Rows swapped in pairs by one turn or mirror: which row each one swaps with:
zis: [  0 -25  10   6   7   4  -3 -29 -11  14  15  12 -41 -36  -1 -21]
zeze: [-24  27 -12  -2  17   6   5  14   0  10   1 -14   0 -11 -20  -5]
lin: [-24  31   2 -21  22  26   0 -28   4   3   8  37 -27  -1  -8 -17]
mas: [-20  20 -14  -6  17   8 -12  21 -11  10  -4 -13 -10  -6  -3  -7]
meso: [-23  18 -15   0  31   7  -1  11  -5   2 -11 -12   1  -6  -7 -12]
Manud: [-20  17   5 -31  10  39  10 -33  -2 -13   5  33 -21 -15 -20 -17]
Savan: [-21  28   1 -28   8  37   3 -32  -6 -16   2  30 -32 -14  -6 -11]
kol: [ -5 -20  12  -1  -7   2  -6 -28  -7  16  24  13 -33 -39  -9 -18]
Bufe: [  9 -10  32  29  19  26  -2 -10 -19  -5  29  -5 -17 -15  -9  -9]
Vepet: [  7  -1  35  29  10  22   0 -13 -28  -1  22  -4 -10  -7  -8  -5]
Susu: [  9  -4  19  33   9  34  -6  -7 -30 -12  25   6 -17 -11  -8  -5]
rut: [-16  26 -14  -3  20  10  -6   9  -7   2 -10 -25  -9 -16   1 -13]
mikil: [ 18   1  29  27  18  29   0  -8 -28   9  15   3 -14 -23  -5 -10]
Tagel: [-29  21  -3   1  26  -1   4  -1  -3   0  -3 -28  -3 -18  -8 -15]
fabi: [-20  25  -4   0  24   1  -1   9  -7   5  -1 -29 -19  -9 -10  -2]
gab: [-20  30   7 -20   7  26   2 -42   1  -2   7  33 -23  -5 -15 -21]
mag: [-18  34 -12   8  25   7   1  -1  -5   2 -14 -18  -5 -13  -7 -14]
Nuvun: [-28  25  -6 -24  15  29   6 -28  -1 -12   8  35 -22  -7 -16 -24]
Nula: [  0 -25  10   4  -2   7  -2 -29  -8   7  10  19 -43 -40  -5 -12]
zusi: [-27  31   0 -24   6  30  -1 -27   9 -16   2  37 -21 -19  -9  -9]
Kir: [-22  26 -10   8  25   8   8   7   2   8  -1 -15   4 -13  -9  -6]
Nufe: [  3 -20   4   7  -5  -1   2 -21 -15  19  16  11 -32 -38   2 -11]
vuma: [-14  21 -16   2  26  10 -10   7  -6   9  -3 -20   6 -15  -1 -16]
soke: [-20  33  14 -26  11  31   3 -35   0  -2  12  35 -24 -13  -3  -1]
pesu: [-27  31   5 -28   8  24  -1 -28  -6  -6  18  38 -36 -11  -7  -7]
fike: [  0  -8  29  29   5  28 -12  -7 -28 -17  25  10 -16 -22   0  -9]
vada: [-25  23   2 -28  12  32   6 -23 -10  -5   2  30 -44  -1 -18 -14]
pav: [-15  31  -4   4  19   5  -2   3   1  13   1 -29  -8 -22 -16  -8]
dit: [  1 -25   9   1   1   3   4 -25 -19  17  11  19 -35 -44  -5 -17]
riri: [  7  -4  27  25   0  24   1  -4 -31  -8  27   4 -12 -17  -9  -3]
Zapu: [ -2 -22  13  11   3   4   2 -32 -23  10   6   6 -39 -42  -7 -22]
voze: [-25  30   2 -19  18  30   9 -34  12  -4  10  39 -24 -18 -12 -19]
zuzu: [ -2 -19   6   5 -12  22  -4 -28  -6  12  21  13 -32 -47 -10  -4]
binit: [-19  22   2   4  16   2  -7   8   4   6  -5 -17   8  -9 -12  -8]
rilik: [ 18  -2  30  28   8  30   4  -7 -19 -12  23   9 -24 -10  -7  -8]
zeso: [-33  28  10 -23  16  26   3 -36  -1 -20  15  32 -16 -13  -3 -16]
Sak: [ 12   2  20  30   5  23  -4  -2 -33  -9  21   2 -12 -15  -3  -8]
Viz: [  0 -23  11   2  -6   5   5 -29 -18  14  27  16 -25 -39  -5 -15]

zuzu pairs with mikil
fike pairs with Zapu
vada pairs with mas

